Every row belongs to one group in each of 2 separate groupings. In each grouping, groups are numbered from 0 in the order they first appear among the rows asked about.
The rows in order, each followed by its group in each grouping, the strongest grouping first:
array([-1.183, -0.465, -1.218, -0.778, -0.470, -0.250,  1.667, -1.143]) 0 0
array([-0.886, -0.661, -1.179, -0.405,  0.040,  0.443,  1.305, -0.748]) 0 1
array([-2.034, -1.418, -0.872,  0.087, -0.656, -0.806,  1.110, -0.262]) 0 2
array([ 1.408,  0.320,  2.179, -1.081,  0.258, -0.055, -0.706, -0.226]) 1 3
array([-0.736, -1.277,  0.872, -0.019,  1.282, -0.489,  1.764, -1.424]) 0 3
array([ 1.159,  0.890, -0.264, -0.801, -0.594,  1.052, -1.495,  0.671]) 1 1
array([-0.400, -0.300, -0.346,  1.602,  0.733,  0.208,  0.684,  0.175]) 0 4
array([-1.364, -0.459, -1.255, -0.812, -0.535, -0.273,  1.530, -1.176]) 0 0
array([ 1.380,  1.390,  0.631,  0.949,  0.335,  0.562, -1.674,  1.616]) 1 4
array([ 1.379,  1.320,  0.906,  1.122,  0.162,  0.341, -1.676,  1.596]) 1 4
array([-0.676, -0.651, -1.338, -0.396,  0.107,  0.785,  1.069, -0.611]) 0 1
array([ 1.160,  0.526,  2.172, -0.920,  0.514, -0.106, -0.460, -0.115]) 1 3
array([-0.696, -0.232,  0.048,  1.645,  0.963, -0.227,  0.606,  0.323]) 0 4
array([-0.609, -0.135, -1.831, -0.366,  0.054,  0.474,  1.357, -0.585]) 0 1
array([ 0.580,  1.274,  0.132, -1.330, -1.255, -0.188, -0.876,  0.519]) 1 0
array([-0.576, -1.506,  0.711, -0.230,  1.279, -0.705,  1.943, -1.584]) 0 3
array([-0.624, -0.722, -1.700, -0.227,  0.027,  0.192,  0.775, -0.608]) 0 1
array([-1.752, -1.194, -1.367,  0.330, -0.416, -0.453,  0.923,  0.021]) 0 2
array([-0.800, -1.513,  1.064, -0.512,  1.171, -0.809,  2.246, -1.407]) 0 3
array([ 0.651,  1.310,  0.105, -0.916, -1.466,  0.308, -0.681,  0.317]) 1 0
array([ 1.373,  1.571,  0.682,  1.490,  0.301,  0.516, -2.017,  1.336]) 1 4
array([-0.625, -1.702,  0.791, -0.219,  1.214, -0.856,  1.687, -1.659]) 0 3
array([ 0.108,  0.118,  0.054, -0.105, -0.936, -0.091, -1.399,  1.282]) 1 2
array([-0.944, -1.524,  0.880,  0.017,  0.982, -0.648,  1.737, -1.976]) 0 3
array([-1.681, -1.174, -0.887,  0.352, -0.382, -0.656,  1.170,  0.213]) 0 2
array([-0.489, -0.318, -0.507,  1.587,  0.826, -0.186,  0.775,  0.292]) 0 4
array([ 0.266,  0.262, -0.167, -0.343, -1.036, -0.187, -1.496,  1.289]) 1 2
array([ 1.319,  1.569,  0.777,  0.607, -0.197,  0.202, -1.972,  1.411]) 1 4
array([-0.513, -0.638, -1.564, -0.264, -0.192,  0.175,  1.286, -1.066]) 0 1
array([-0.424, -0.196, -0.496,  1.629,  0.996, -0.129,  0.864,  0.207]) 0 4
array([-1.155, -0.508, -1.117, -0.517, -0.466, -0.302,  1.407, -0.971]) 0 0
array([-1.168, -0.618, -1.442, -0.634, -0.676, -0.659,  1.320, -1.189]) 0 0
array([-1.850, -1.157, -0.788,  0.137, -0.799, -0.624,  1.067, -0.324]) 0 2
array([ 1.168,  1.394, -0.440, -0.465, -0.773,  0.873, -1.742,  0.558]) 1 1
array([ 0.781,  1.090,  0.140, -1.200, -1.264, -0.062, -0.922,  0.208]) 1 0
array([ 1.226,  1.575,  0.832,  1.029,  0.092,  0.591, -1.828,  1.322]) 1 4
array([-1.358, -0.571, -1.233, -0.741, -0.944, -0.317,  1.427, -0.805]) 0 0
array([ 1.304,  0.988, -0.406, -0.823, -0.657,  0.879, -1.483,  0.844]) 1 1
array([ 1.294,  0.205,  1.957, -0.700,  0.482, -0.241, -0.587, -0.332]) 1 3
array([ 1.247,  0.141,  2.019, -0.884,  0.599, -0.090, -0.704, -0.415]) 1 3
array([-0.866, -0.003, -0.406,  1.938,  0.766,  0.076,  0.634,  0.294]) 0 4
array([ 0.261,  0.401,  0.103, -0.471, -1.180,  0.021, -1.479,  1.108]) 1 2
array([ 1.287,  1.779,  0.680,  1.112, -0.036,  0.508, -1.867,  1.616]) 1 4
array([ 1.212,  1.269,  0.305,  1.232,  0.144,  0.241, -1.546,  1.551]) 1 4
array([-1.665, -1.077, -1.211,  0.240, -0.332, -0.819,  1.207, -0.277]) 0 2
array([ 0.385,  0.252,  0.276, -0.009, -1.074,  0.063, -1.252,  1.264]) 1 2
array([ 0.517,  1.130, -0.047, -1.068, -1.180,  0.245, -1.234,  0.135]) 1 0
array([-0.489, -1.355,  0.783, -0.078,  1.257, -0.538,  1.998, -1.180]) 0 3
array([ 0.782,  0.957,  0.058, -0.927, -1.132,  0.495, -0.935,  0.000]) 1 0
array([ 1.104,  0.438,  1.860, -0.982,  0.809, -0.191, -0.659, -0.631]) 1 3
array([-0.859, -0.238, -0.460,  1.573,  0.471,  0.127,  0.662,  0.028]) 0 4
array([-0.579, -0.580, -1.390, -0.309,  0.190,  0.380,  1.112, -0.977]) 0 1
array([-1.450, -1.472, -1.050,  0.293, -0.091, -0.449,  1.173, -0.084]) 0 2
array([-0.617, -1.310,  0.832,  0.098,  1.131, -0.639,  1.862, -1.335]) 0 3
array([ 0.225,  0.406,  0.299, -0.533, -1.101, -0.260, -1.592,  1.382]) 1 2
array([-0.328, -0.241, -0.466,  1.736,  0.981, -0.059,  0.314, -0.002]) 0 4
array([ 1.164,  1.087, -0.165, -0.570, -0.512,  1.070, -1.529,  0.429]) 1 1
array([-0.805, -1.597,  0.697, -0.222,  0.958, -0.550,  1.770, -1.331]) 0 3
array([ 1.004,  1.380,  0.837,  1.313,  0.410,  0.333, -2.093,  1.224]) 1 4
array([ 1.371,  0.305,  2.162, -0.457,  0.835, -0.464, -0.456, -0.554]) 1 3
array([-1.215, -0.698, -1.242, -0.460, -0.306, -0.234,  1.025, -1.038]) 0 0
array([-0.407, -1.335,  1.009,  0.112,  1.281, -0.442,  1.985, -1.346]) 0 3
array([-0.680, -0.659, -1.894, -0.479, -0.067,  0.086,  1.091, -0.736]) 0 1
array([ 0.726,  1.403,  0.237, -1.345, -1.180,  0.237, -1.465,  0.204]) 1 0
array([ 1.355,  1.403,  0.567,  1.042,  0.233,  0.569, -1.951,  1.733]) 1 4
array([ 1.362,  1.148,  0.874,  1.272,  0.225,  0.597, -1.985,  1.896]) 1 4
array([ 0.172,  0.532,  0.230, -0.046, -1.182, -0.294, -1.664,  0.913]) 1 2
array([-1.214, -0.446, -1.070, -0.601, -0.530, -0.466,  1.658, -0.945]) 0 0
array([-0.342, -1.420,  1.001, -0.385,  1.215, -0.575,  1.861, -1.766]) 0 3
array([ 1.065,  1.616,  0.843,  1.185,  0.124,  0.582, -2.155,  1.175]) 1 4
array([ 1.170,  1.067, -0.213, -0.655, -0.379,  0.843, -1.629,  0.572]) 1 1
array([ 1.492,  1.308, -0.124, -1.063, -0.761,  1.081, -1.536,  0.518]) 1 1
array([ 1.304,  0.114,  2.038, -0.778,  0.519, -0.052, -0.388,  0.026]) 1 3
array([-1.601, -1.279, -1.058, -0.132, -0.802, -0.630,  1.243,  0.065]) 0 2
array([-0.428, -1.831,  1.087, -0.227,  0.952, -0.486,  1.610, -1.520]) 0 3
array([-0.787, -0.724, -1.917, -0.336,  0.105,  0.466,  1.094, -0.841]) 0 1
array([-0.702, -0.487, -0.439,  1.825,  0.747,  0.162,  0.834,  0.027]) 0 4
array([ 0.441,  0.145,  0.166, -0.388, -1.049, -0.234, -1.654,  1.462]) 1 2
array([-0.515, -0.276, -0.800,  1.449,  0.570, -0.057,  0.371,  0.388]) 0 4
array([ 1.162,  0.155,  1.804, -0.998,  0.718, -0.312, -0.651, -0.464]) 1 3
array([-0.861, -0.879, -1.359, -0.467, -0.203,  0.505,  0.871, -0.871]) 0 1
array([ 1.058,  1.468,  0.674,  1.041, -0.112,  0.502, -1.794,  1.649]) 1 4
array([-0.603, -0.329, -0.099,  1.255,  0.433, -0.059,  0.667,  0.229]) 0 4
array([ 1.298,  1.413, -0.468, -0.771, -0.807,  0.964, -1.315,  0.409]) 1 1
array([ 0.446,  0.331, -0.059, -0.260, -1.088, -0.098, -1.500,  1.404]) 1 2
array([-0.649, -1.292,  0.840, -0.558,  1.604, -0.957,  1.709, -1.654]) 0 3
array([-1.158, -0.320, -0.888, -0.352, -0.442, -0.365,  1.447, -1.315]) 0 0
array([ 0.447,  0.572,  0.046, -0.028, -1.142, -0.517, -1.671,  1.496]) 1 2
array([-0.691, -0.130, -0.247,  1.844,  0.808,  0.167,  0.948,  0.211]) 0 4
array([ 1.081,  0.337,  2.126, -0.457,  0.668, -0.321, -0.823, -0.241]) 1 3
array([ 1.215,  0.990, -0.286, -0.799, -0.379,  1.174, -1.381,  0.648]) 1 1
array([-0.857, -0.431, -1.610, -0.245,  0.206,  0.379,  1.057, -0.524]) 0 1
